In the rows, 128 means zero.
Rotation paths and how fast each direction turns (deg/step)
Each turn is a multiple of 5 degrees from 10 to 175, or 0.
Each row of a path follows its step; steps can be skipped.
Rotation 1:
step 0: [135 134 122 142 118 118 125 139 148 135 132 119 125 128 137 145 128 143
 119 134 128 128 135 129 124 125 135 132 135 128 147 121 126 128 131 114
 117 121 117 127 142 144 122 136 109 121 128 132 122 133 129 137 121 133
 128 125 135 129 122 122 124 134 123 120 121 148 134]
step 2: [148 112 140 130 126 135 139 126 129 135 113 133 126 109 125 118 127 141
 136 147 123 131 116 113 123 134 124 134 143 127 126 119 124 129 131 128
 118 127 127 118 127 130 122 147 119 124 122 128 131 113 120 127 130 126
 128 139 130 128 145 126 125 129 132 136 124 115 128]
step 3: [131 132 132 142 135 142 131 127 132 140 127 123 129 131 132 133 121 127
 126 115 114 125 143 124 132 118 132 144 114 136 128 126 123 135 149 133
 129 120 131 138 128 126 131 138 116 117 139 118 119 133 125 125 122 129
 131 115 138 116 131 125 134 151 130 111 129 124 132]
step 4: [127 120 124 120 122 126 123 133 128 131 139 111 127 129 127 132 135 121
 136 140 120 122 132 137 123 120 133 129 139 128 127 125 133 129 125 117
 133 128 124 104 119 131 132 121 131 129 119 122 101 126 132 127 114 135
 118 136 146 146 124 130 125 144 112 127 131 119 123]
step 5: [119 121 134 141 128 130 122 138 129 122 128 134 124 125 131 126 135 130
 119 128 136 124 110 126 120 142 114 126 139 116 137 125 126 137 142 128
 105 121 121 122 124 130 132 125 119 126 127 122 118 127 111 124 126 137
 146 130 121 112 122 131 126 134 119 142 119 129 149]
step 6: [125 130 130 124 133 133 135 131 121 123 133 118 116 133 122 136 139 131
 134 134 113 131 127 119 140 123 135 145 132 137 126 122 124 136 128 132
 121 120 128 125 120 139 131 146 139 134 147 138 131 119 135 137 110 130
 123 140 120 115 142 125 144 130 140 119 122 135 140]
step 7: [124 118 120 133 113 134 132 117 130 133 131 116 117 128 139 136 124 142
 134 124 133 124 119 122 109 116 130 137 131 132 127 124 133 130 124 131
 139 137 126 129 130 120 129 134 128 134 121 125 133 130 122 120 122 122
 138 119 137 137 142 123 146 148 114 138 116 106 121]
step 8: [143 140 141 133 153 123 113 140 132 128 121 131 117 129 149 124 120 130
 134 131 131 118 124 128 133 127 119 146 119 119 135 129 133 130 126 126
 121 131 121 130 123 122 125 126 125 126 123 113 108 125 132 120 119 128
 129 142 133 124 126 145 132 137 123 125 121 133 125]
step 11: [116 124 130 123 127 128 136 118 146 140 119 137 108 133 146 131 123 145
 132 148 120 131 125 130 125 125 125 144 130 134 130 124 118 126 122 117
 117 140 112 140 128 141 123 140 125 115 126 132 122 125 123 135 131 126
 116 131 120 126 131 133 126 139 126 123 122 133 134]
step 12: [131 140 123 134 128 134 114 131 132 124 140 118 122 127 132 125 120 122
 135 103 132 133 118 126 131 113 136 129 128 143 134 134 138 146 119 123
 134 120 122 137 131 151 127 121 118 128 136 131 113 126 134 125 133 124
 137 126 137 132 130 119 132 142 125 123 111 129 130]
step 13: [137 137 122 129 129 117 119 139 124 140 123 123 133 122 126 129 123 139
 123 153 134 142 129 126 120 136 135 123 148 126 125 127 126 142 125 134
 123 129 135 117 128 127 123 130 125 133 132 106 124 113 128 121 127 137
 125 147 131 141 136 132 129 126 122 139 114 127 120]
Speeds:
[127 126 126 128 128 131 129 132 129 131 125 126 128 129 127 125 128 127
 128 131 127 127 123 129 128 129 129 128 128 128 126 126 130 129 123 127
 128 130 129 125 129 120 128 126 131 128 127 126 129 128 126 125 129 127
 129 128 126 128 126 126 125 130 129 131 126 129 126]
125
[128 126 128 126 128 127 130 126 127 126 125 131 128 129 127 129 128 127
 129 128 127 125 129 126 127 129 128 127 128 126 128 131 129 133 130 127
 125 130 130 127 127 130 127 129 128 131 122 127 132 127 126 128 130 129
 129 129 130 132 127 134 129 131 126 131 127 129 127]
125
[124 130 126 125 132 123 129 130 128 124 130 130 123 129 130 129 126 127
 128 130 130 130 128 128 126 130 129 130 126 130 129 131 127 127 127 126
 127 129 128 131 126 126 129 129 127 128 130 130 127 127 128 125 129 123
 130 128 128 130 127 127 130 126 129 129 125 127 125]
25
[128 128 126 130 126 125 126 131 129 132 126 128 127 129 129 132 127 130
 130 129 127 125 133 128 126 125 128 127 129 133 127 126 130 128 129 128
 128 130 128 131 126 125 130 132 130 130 129 129 129 131 127 131 127 128
 130 126 128 130 126 130 128 129 128 128 131 127 130]
100
